Each row is where one point has got to under a steady rotation. How many ticks took it there?
The counts run from 0 to 254.
[ -8 -11  14   1 -15 -17  10 -11  10   1   9 -10   1  30  25  -1 -12 -10
  -6 -16  19  -2  18 -18  -3   3 -13 -12   0  -8 -25  20   4  -3 -22  -8
 -24  -6  -7  19  -8 -22  -3   6   2 -11  -7  12  -5   6 -13  -3  17  20
  15   4   6   8   3  14   9 -21  10 -12  11   5 -16  -2  10]  129
[  2  18   7   4  -5 -10   5   2   0  -9  16  -4 -15  27  35   7 -17   3
   4  -7  16   2   7 -12   0   1   2 -12  17 -13 -11   7  15 -13 -17   6
  -3 -23 -14  20   0 -18  -4  18   6 -10 -14  10 -10 -12  -8  16  -1   6
   2  -9   4  20  23  11  15  -8 -10 -16   0 -26  13   0 -18]  85
[  1  -8  16   5 -24  -8   0   5   0   3  21  -4  -7  13  23 -13  -9  -6
   2  -6  10  -3  27  -4 -18  11  -6 -18  11  -6 -12  17 -20   9   8 -12
  -2  -7   2  18  -8   1   8  10  12 -11 -15  28   3  -7 -31 -17   3   8
  10  11  15   8  -5  -8   8  -6   1 -23  13  -4 -21 -14 -12]  205
[  7  16  -2   2  -6   0   8   1  16  14   4   2  13  25 -13   8  -7  -3
   1 -14  23 -14  22 -22  -2  11  14 -26  -4 -22 -11   7  -1  -8   4   2
  -1 -12  -9   9  -7 -17   7  33   1  -6  -6  18  -8  -9 -12   5  -8   7
  12 -19   9   9  25  -8  -3 -26   4  -4  -1 -18 -21  -5  11]  70
[-10   0  14   3 -20 -19   3 -12   9   6   7 -10   7  25  20   1 -13  -3
   0 -11  24  -8  17 -21  -3  -2 -11 -15   5  -6 -18  15   9  -2 -20  -9
 -24 -10 -10  21  -8 -20   5   3   2 -22  -6  17  -4   6 -11  -5  16  17
  17  -2   2   4   4   7   8 -26   7 -14  11  12 -21  -1   6]  127
[ -1   7  30   3   3 -12  15   6 -14  13  13 -13   4  20  37   2  -8  -5
   6   0   6  -9   6  -5 -15  -5 -10  -3   5 -21 -14   8   5 -13 -23 -18
  -4  -9  -6  10   3  -6   3  19 -20 -12  -7  21  15  -5 -13 -21  -9  26
   3  -1  10  13   0   3  22 -16  -2 -12  19   2   3  -3  -2]  41
[  6   2  15   1 -14  -8  10  13  -4  12  16   1  -2  17  23 -13 -21  -1
  -7  -5   3  -2  31  -6 -17  18  -6 -19  10  -2 -15  13 -10  -1  -5 -21
  -3  -2  -3  13  -8   2   2  23  -2 -11 -25  23   8  -8 -26 -16   2   7
   1   6  13   6  -5  -4  16 -17   0 -20  16  -4 -15  -9 -21]  208
[ -1  10   3   8 -17  -5  -1  -6  15   3   9  -2   2  24  -6   5  -2   0
   2 -12  30 -12  19 -16   3   5   7 -28   0 -20 -12  14  -4  -2   3  11
  -4 -24 -12  17  -7 -21   6  19  15 -13  -1  13 -19 -10 -16  10   0   3
  13 -14   4  13  27  -5  -7 -19   2 -12   1 -18 -18 -12   7]  73
[  2   5  29   7  -5 -15  10   4 -12  11  15 -13   2  21  40  -4  -8  -1
  11   3   8  -5   4  -1 -15  -4  -8  -7  13 -12 -10   7   1  -8 -19 -18
  -4 -15  -2  18   3  -2   3  14 -15  -9 -12  28  11  -1 -14 -22  -8  28
   7  -3  10  15  -6   5  20 -11  -4  -9  20   6   1  -2 -10]  39
[  8  18  32   5  -7  -9   4  14  -3  12  12  -5  -3  15  20   1 -25   9
 -10   0   4  -4  25 -13  -6   7 -12 -19   9 -13 -17  14   6  -2 -14  -6
 -13 -14 -20  19  -2  -5  -3  21 -12 -15 -13   5   6   3 -30 -10  -7  -3
   7   1   2  15  16  -4  22  -3 -14 -15  11  -4  -1  -9  -6]  213
[  1  -1   0  13 -13 -17   4   8 -10  12  20 -20  -2  13  19   3 -12 -12
 -11  -8  17  -4   6 -16  -2   7   5  -9   8 -26 -15  13  15   2 -12  -8
  -5 -14  -3  16   8 -21   5  19  24 -24   2 -12   8   1 -10   5  11  -1
  -7   1  17  18  21  11  20 -27   6 -19  -5   9 -13   0   4]  0
[ 16  14  12   5   6   0   7   0   2 -15  12 -14   3  24  37  14  -7 -16
 -16 -13  20  -6   8 -12 -18  -5  -1 -13  10 -27 -12   6   0   0  -1   5
 -10  -4  -3  10  -9 -12  -1  17  -9  10  -5  18   2   2 -16  -2  -4  28
  20  -4  25  22  10  18  16  -9   3  -1 -12   5   0   1   8]  141
[  6   5   8   4  -6  -3  17   4 -20  16  18 -10 -13  18  -5  -6  -3  -2
  -7  -2   9  -5  23  -9 -12  34   4 -27   1 -13 -16  11 -12  -3   4   5
   6 -12  -2   3  -6  -9  -1  32  10   3 -13   1   1  -9 -16  -2 -12   4
  -3   0   6  18  26  -1  18 -11   1 -14   7 -25   3 -20 -16]  158
[ 13  14  -9  11 -21 -18   2  14   7   1   9 -22  -9  21  18   2 -20 -13
  -9  -2  12  16  -7 -23  -1  10  15  -9  16  -7  -3  -1  11   4   7  10
   8  -1  -3  36  -7 -24  -2  23  11  -5 -15  12  22  18   0  12  -1  -8
   4 -11  10  25  21   4   6  -9   2   3  -6  -4  -5   6  -1]  9
[-15   1  21  -3 -11 -10  14  -3  -2   2   9  -2 -20  30  18  -6 -12  -2
  13  -4   3   0  19 -15 -12  10 -11 -15   5   1 -18  18  -6 -10  -6  -1
  -6  -7 -12  19 -14 -13   3  12  -2  -3 -18  29  -1 -14  -9  -9  -2  12
   9   6  -9   6   8  -3   8  -3  -4 -18  26 -32   3 -21 -18]  31
[ -4  -6   6   3 -10  -8  13  -7   5   4  11  -7  -2  34   0  -7  14 -14
  21  -8  23  -6   5  -5 -10   9  11 -19  -4 -20  -9   9 -20  -8   4   6
  10 -18   7  12  -4 -13   8  25   4  11  -8  29  -7 -14  -6  -3 -14  27
   7 -13  12  18  13  -1 -10 -13   6  -5  13 -26  -6 -10   5]  246
[ 12   8  31  12 -12 -14  -2  14  -2  10  13 -13   0  19  24  -5 -12   1
 -12   5   9  -2  11  -4  -2   1 -11 -21   3 -25 -17  17   2   6 -14  -1
 -11 -20 -14  28   3  -7  -4  17  -4 -13  -6  -2   8  13 -34 -18  -8   2
   6   2  10  22  13   3  14   4 -11 -12  16  10  -2 -10   5]  216
[ -3   0  31  11  -7 -25   1  12 -17   5   9 -32  -2   9  34   5   1 -12
  -5  -3  19   2   4 -13  -8  -7 -13  -6  -2 -24  -7 -10 -12   6  -5  -1
  -2   0  -7  16   2 -14  -7   7   5 -21  12   9  16  17 -29  -7  -2   7
   9   3   9   5  14  -9  16 -11  11  -3  16   3 -13 -14   5]  48
[ -8  -7  -8   5 -16 -26  15  -7  -1   5  11 -25  -7  25  26   0 -11 -19
   7  -9  14  10  -6 -25  -7  10  10   3  14  -3 -11   4  15  -7 -11  -9
   2   2   7  22   1 -29   6  13  11  -9 -10  17  14   5  16   9  11  16
   3  -6  10  14   9  14  14 -29  13  -5   1  -2  -8   9  -1]  181
[  2   2   8  10  -1 -13   9  20 -10  -5  16 -14 -11  27  41  -1  -2 -22
   4  -3   4   3 -16   0 -11  -9  11   4   9 -30  -7   3  -1  -6  -5   0
  16 -11   3  21   6 -12   0  25   7  -3  -5  17  15 -15  -5  -3 -10  14
 -13   1  25  24   2   8   9  -8   1 -11   6 -18  13  -1  -6]  92
[ -6   7  15   2 -20 -22   2   6  15  19  -1  -5  12  23  10  -1 -14   0
  10  -4  18  -4  14 -22   4  -4  -1 -13  -1  -6  -9   1   1  -5 -14 -15
  -7  -6 -13  28  -6 -18   4  15  -4 -30  -6  30   4   7 -12 -10   5   7
  12 -12  -2   1   4 -15  -2 -27   4  -2  21  -1 -27  -5   7]  123
[ -5  -4  20   6 -22  -5  -4   1   4  -3  18  -5 -12  11  19  -3  -7  -8
   9  -8  13  -7  26 -13 -18   4  -9 -16   8 -10 -11  16 -21   9  14  -6
  -1  -9  -5  16 -10  -6  13   5  14 -12  -8  28   0  -7 -33 -14   4   3
  20  10  12   4   4 -13   7  -2  -4 -23  11 -13 -24 -20  -7]  203
[  5   3  -6   8 -16 -24  10  20   2   0   7 -20 -13  20  15  -1 -19 -17
 -13  -8   6  20  -2 -21   7  14   9  -5   4 -12 -12   2   4   2  -1   8
   7   5  -5  32   1 -27 -11  26  15  -8  -9  -3  22  11  -7  17   4 -13
  -6  -1  10  17  24   1   7 -13   9  -3   1 -17  -5   1   2]  6
[  9   5  10   3   0 -14  18   5  -6  13   9 -26  -1  12   4  11 -15 -15
 -16 -10  12   5  22 -30 -10  29  -6 -15   1 -14 -16  -3  -4  -1   2   1
  -6  13  -3   4  -8 -20  -7  24 -10   4  -6   1  19  20 -18   8  -1   4
  16  -2   8   8  30  -2  23 -18   9   4  -4  -7 -11  -8   7]  57
[  5   4  15  -3  -8 -23  11   8  15 -15   0  -9  -1  30  38   1 -17 -12
 -11 -18  14  15  16 -14   1   3  -9  -9   2  -5 -18  -2  -7  -2 -17   4
 -12   8  -9  25  -7 -17 -23  17  -8  -2 -14  19   1  10 -22  10   8  13
   9  -2  10   6   5   4   4 -12  10   1  14 -16  -6   2   1]  134
[ -8  -7  14   3 -17 -19   7 -15   9   3   7 -11   5  27  23   1 -13  -5
  -3 -14  21  -5  19 -18  -3   1 -13 -13   4  -9 -23  19   7  -1 -19  -9
 -25  -8  -8  20  -7 -21   1   4   3 -17  -5  13  -6   7 -11  -4  16  20
  17   1   3   6   5  10   9 -23  12 -13  12   8 -17  -1   8]  128
[ 17  -2   8   9 -15 -14   5   2  11   6  14 -22   4  14  -3  -1   1  -9
  -7  -5  23   7  13 -19  -5  25   6 -26   5 -14 -11   2 -13  10  12  11
   2  -7   6  21   0 -13  -1  19  -2  13  -8  10  10  27 -27   2 -13   5
  23 -14  14  18  26  -5   5  -1   1   5  -3  -1 -14  -3  16]  62
[ -1  -3   8   6 -15 -16   2  -1  20 -12  15 -20 -13  20  28   2  -7 -22
  18  -8  15  11  -6 -22 -12  -1   6   0  16 -10  -6   2  -5   3  15   5
   7  -3   5  30  -4 -20  13   5  -1  11 -10  35  18  12 -12   3  -4  10
  27  -5  12  17  12   2   2   6  -6  -3  -2 -16  -8   3   9]  190
[  0   8  16   6 -17 -10   8  -4   3  26  18 -21  -4  14  -6  -4 -14   1
  17   9   6  -5   9 -27 -13  19   0 -16  12  -3 -11  15   7   0   9  -8
   1 -12  -5  21  -4 -15  23  13 -10  -1 -12  21  21  16  -9 -17 -10   2
  22  -8  -5  17  18  -8  17  -1 -13 -10   7   2 -13  -9   4]  113
[ 10  14  15   4   3   0   7  16  -5 -11   3 -10  -3  17  21  11   2 -21
 -13 -11  16  -6  11 -10 -15  -2   2 -15  -5 -33  -4  -5 -25   3  15  15
   8   6  -7   7 -12 -10  -7  27   4   1   1  21   5  -8 -28   0 -11  10
   7  -1  22  12  18  -9   3 -10  11  -2   3 -25  -8 -17   2]  147
[  9   8  15   4   7   1   9  15  -3 -13   4  -8  -5  21  21  11   1 -25
 -14 -14  15  -6  10 -10 -17  -2  -1 -15  -6 -34 -10  -1 -21   0   9  13
   6   6  -6   3 -11 -11  -6  28  -1   5   1  18   7 -11 -26  -1 -11  13
   7   1  23  12  16  -5   3 -11  10  -3   2 -24  -4 -17   7]  146
[  2  13   1   4 -14  -2   1  -4  16   6   7   1   5  26 -10   9  -4   0
   2 -13  29 -14  22 -20   3   6   9 -27  -3 -22  -9  11  -3  -5   1   8
  -4 -21 -13  12  -5 -19   9  25   9 -14  -4  14 -17  -9 -15   9  -2   5
  15 -16   4  13  28  -7  -7 -22   1 -10   2 -19 -18 -10   8]  72
[  3  21   9   9  -9 -13   3   1 -13   6   0 -27   2  19  13  14  -7 -12
 -26  -2  22  -4   2 -24  -2   1  -4 -20  -1 -22 -10   1   7   6  -6  13
 -10   0 -16  17 -12 -28  -5  15  11 -18   8  -1  10  14  -5   2   3   5
   6  -5   3  19  26   3  15 -22  15   2   3   7 -11 -13   8]  227
[ -7   9  14   1 -22 -20   0  -5  12  12   3  -8  10  22  16   3 -13   2
   8  -6  24  -6  16 -22   2  -6  -6 -16   3  -4 -11   7   6  -4 -15 -12
 -16  -9 -14  24  -6 -19   5   7   2 -29  -6  24  -2  10  -9  -7  11  11
  18  -9  -3   2   4  -6   4 -28   6  -6  13   7 -27  -3   6]  125
[ 12  14  15   1  -6 -18   5  11  13 -17   2 -10   1  26  45   8 -18  -8
 -12 -12  18  15  13 -15  -4  -1  -6  -9   9  -5 -10  -9  -4   1 -12   6
 -10   4  -9  24  -9 -14 -19  14 -11  -3 -15  24   3  12 -23  10   1  13
  16 -11  13  12   7   3   8 -12   5   6   4  -9  -4   6  -4]  136
